In the rows, zero is written as 128.
T: several groups of rows, each row roughly a mix of its group's hidden directions; some rows fit no group
T (125 x 13)
[[127 140  81 114 146 170 120 112 182 124 142 132 106]
 [140 135 147 122 168 149 140  93  74 109 163 129 130]
 [128 138 125  79 112 120 101  76 121 168 130 146 148]
 [105 126 158 111 141 129 129 156 136 120 179 156  79]
 [119 155 124 137  83 112 122 104 187 121 162 128 124]
 [170  90 130 129 133 160 122 118  98 155 126 148 175]
 [138 152  78 129 104 155 104 119 145 144 161 167 147]
 [ 92 137 154 150 126 127 143 113 144  75 110 117  83]
 [132 146 142 131 126 127 195 124 160  93 107 141 151]
 [116 156  85 119 116  75 123 141 151 162 117 102 139]
 [154 123 134 120 190 157 139 117 113 110 130 123  81]
 [143 125 108 148 115 130 148 120 140 196 158 136 161]
 [124 115 165 146  99 101 156 112 157 109  77 113 140]
 [145 110  65 147  85 147 117 116 147 128 130 150 146]
 [111 135 111 105 175 146  92 139  92 129 128 103 168]
 [126 112 136 135  86  83 144 115 157 128  72 126 129]
 [159 137 174  73 170 122 136 124 114 132 119 125 113]
 [130 161 113 143 123 127 127 140 178  71 128 142  99]
 [ 89 147  98 162 117 117  92  90 157 133 128 150 110]
 [138 153 149 104 183 167 124 125 119  93 108 152 135]
 [171 127 153 115 136 132 125  94  80 135  81 142 130]
 [137 121 137 104 172 133  85 144  72 142 124 113 136]
 [146 117 106 110  96 133  85  89 121 164 164 131 114]
 [107  96 116 164 132 138  97 134 107 174 162 123  99]
 [136 122 140 103 169 139 169 161 112  78 141 136 113]
 [119  95 138 135 116 115 138 125  93 142  98  70 162]
 [143 100  93 139 126 130 126 125 109 195 158 145 143]
 [138 161 159 105 161 132 100 110  97 134 181 132 127]
 [ 87 131 123 163  79 117 130 162 138 111 162 145 135]
 [157 102 122 168 108 147 146  88 134 154 109 150 162]
 [138 183  92 123  98 148 109 118 155 103 121 128 161]
 [135 130 159 116 113  97 154 170 174 151 111 154 139]
 [125 162 111 105 128 177 153 131 145  99 164 105 105]
 [ 82 135 123  96 138 112 163 133 156 143 167  93 130]
 [157 133 145  91 180 150 151 158 106 110 117 138 147]
 [146 172 125 122 155 126  82  99 158 128 150 125  94]
 [148  92 135 116 132 139 118 136 128 174 157 173 166]
 [114 140 119  87  74 146 156 133 158  93 139 118 121]
 [102 120 128 129 167 143 167 181 114 104 147 105 119]
 [138 162 109 118 106 136 116 151 182  99 158 153 110]
 [111 124 113 125 138 157 106 163 142  91 186 149 131]
 [ 89 140 129 140 125 141 123 114 124 123 205 148 133]
 [123  85 119 118 126  92 109 129 127 163  94 130 177]
 [141 101 149 161 156 105 126  76 106 148 122 162 127]
 [151 105 172 120 153  92 153 117 119 142  78 129 115]
 [118 168 174 136 161 104 143 131 160 104 129 126  94]
 [146 107 142 135 172 160 143 130  81  97 153 145 114]
 [165 118 163 171 107 108 163 107 114 108 130 110 103]
 [139  93 151 160 155 153 133 127  89 115 173 104 122]
 [132 122 126 104 119  80 118  87 156 168  95 142 140]
 [137 131  93 115 161 133 103 138 130 172 164 170 138]
 [136 125 156 128 137  98 159 137 107 114  93  75  98]
 [120 126 101 129 141 173 156 135 128  68 128 113  97]
 [ 99 172 141  99 129 120 131 165 152 128 178 113 119]
 [157 129 139 100 183 148 135 127  88 140 117 127 167]
 [128 114 122 127 136 152 172 166 125 147 116 140 189]
 [142 108 113 155 109 130 120  95 127 181 108  80 119]
 [117 128 122 114 161 177 131 146 105  96 180 136 122]
 [167  89 144 137 127 112 138 113 148 147  99 181 137]
 [ 90 135 151 106 139 165 106 148 130 115 182 141 148]
 [117 119 125  88 138 110 120  98 186 150 153 101 139]
 [116 138  80  82 131 126 143 111 181 146 128 132 110]
 [106  99 159 146 113 101 154 183 111 105 118 146 119]
 [175 139  97 133 105 107 142 120 135 170 103 114 165]
 [133 109 125 109 134 139 101 142 129 125 165 193  95]
 [146 106 140 152 138 119 126  82  81 126  84 134 102]
 [ 96 121 122 148 166 153 151 149 113 155 103  95 165]
 [111 175 141 116 136 122 135 139 131  94 108  67 139]
 [138 167 111 111 112 144 106 101 162 107 173 132  97]
 [134 152  99 109 114 178 117 108 164 133 148  88 114]
 [102 127 138 106 134  92 113 151 157 108 135 162  75]
 [ 76 138 168 125 103  90 128 165 123 125 116 108 139]
 [111 128 138 136 122 105 109  72 112 185 122 140 148]
 [157 128 130 138  94 102 133  69 120 162 100 134 116]
 [119 110 116 115 169 168 144 149  97 106 175 132 115]
 [188 141 128 136 147 175 133 108 126 125 129 167 143]
 [ 94 141 123 152 142 100 153 121 119 133 106  64 110]
 [139 130 113 106 151 177 135 146  99 144 163 137 173]
 [135 124 168 127 155 109 174 160  96  93 108 124 125]
 [ 96 140 151 161 177 122 153 106 139 109 102 110 101]
 [158 116 120 124 170 119  79 118  81 126  99 125 129]
 [145 129  95 143 109 127 127 107 131 163 102 112 191]
 [128 111 169 173 135 112 116 136  77 142 103 120 151]
 [171  92 171 121 110 106 157 139 117 120 107 133  93]
 [121 115 108  90 124 126 124  77 141 164 177 124 126]
 [115  90 136 115  73 111 159 170 131 124 106 140 136]
 [128 120 146 139  90  79 135 166  98 136  88 124 142]
 [115 124 113 145 106 119  92  68 117 168 139 104 125]
 [150 121 127  75 135 147 107 116  82 156 137 119 162]
 [109 140 137 157 143 119 157  78 158 161 128  91 118]
 [ 93 136 108 118 121 126 108  84 154 178 159 122 140]
 [122 115  89 141 149 155  86 147 135 117 135 184 127]
 [113 137 125 105 190 160 158 156 121  97 130 136 119]
 [125 130 121 160 145 123  95  64  98 133 141 109 106]
 [ 98 121 102  88 187 125 134 130 163 146 117 141 134]
 [129 134 107 141  73  97 147 122 137 151 107  84 151]
 [103 168 120 102 151 114 103 150 163 103 146 156 100]
 [162 146 141  96 121 106  88 101 153 170 146 142 116]
 [129 146  92 120  89 105 144 122 146 161  75 129 113]
 [124  92 161 142 167 158 131 117  97 103 131 149  91]
 [ 99 153 135 159 161 153 162 158 119 100 154 132 154]
 [118 151 107 150 108 132 168  99 170 117 105 123 169]
 [ 74 114 164 141 139  86 145 129 167 131 115 126 118]
 [ 91 145  97 121 128  99 152 145 184 146 103 123 121]
 [ 92  96 125 108 156 100 135 180 104 146 124 125 150]
 [138 169 157  92 176 151 145 134 133  99 150 124 112]
 [ 96 161 137 140 136 178 123 119 137  87 166 136 112]
 [ 87 148 133 132 129 129 125 163 129  93 179 164 140]
 [168 118 122 133  78 142  96  91  96 152 129 121 125]
 [103 157  96 144 181  96 126 115 148 148  99 114 132]
 [144 134 105  98 116 108 151 108 154 159  71 111 113]
 [ 94 110  94 138 118 138 120 117 136 160 192 115 123]
 [135 104 153 141 116 164 118 101 146  96 113 181 150]
 [131 135 131 116 161 157 126  80 101 172 156 105 143]
 [143 113 105 170 116 109  98  74 109 154 128 140 148]
 [112 145  68 161 118 120 116 152 158 135 143 162 135]
 [154 111 127 126  96 127 144  87 139 126 186 103 104]
 [159 138 122 130  93 121 154 120 177  89 147 118  96]
 [130 113 168 139 150 116 152 122 118  91  94 117  77]
 [132 106  91 139  97 102 127 120 133 187 124 127 166]
 [145  90 119 107 123 147 129 181 114 170 139 152 148]
 [132 164 160 104 155 127 125 110 166 144 152 115  81]
 [119 152 151 125 135 113 118 172 171 109 140 137  77]
 [116 148 107 163  90 102 125 112 160  80 105 134 133]
 [176 148 117  96 112 163 114 149 103 111 163 142 113]]

one row of each group, then the others: which group is each in?
[166 138 151  74 175 139 136 127 104 113 109 126 136]  F
[138 148  88  99  96  97  93 141 148 104 109 149 109]  E
[138 124  88  94 144 116 124 120 180 130  96 164 116]  Q

[136  84 118 159 124 102 137 134 111 123  63 133 139]  F
[136 133 119 124  90 115 153 139 192 152 108 146 154]  F
[168  98 157 118 142 127 151 141  99 170 127 109 163]  E
[136 155 142 126 132 126 150 131 162  69 140 144  84]  F
[134 143 108 130  76 103 122 125 175  88 107 143 121]  F
[101 151  82 127 107 115 127 111 176 146 131 167 115]  Q
[124 137 103 119 139 172 165  89 123 131 120 100 173]  F
[142 112 117 122 120 148 129 165  91 129 166 166 170]  F
[133  95 183 153 135 115 170 113 135 135  94 115 143]  E
[135 177 111 148  94 163 146 116 149 117 168 131 109]  E
[104 101 158 177 136  88 140 122 117 164 103 121 121]  F
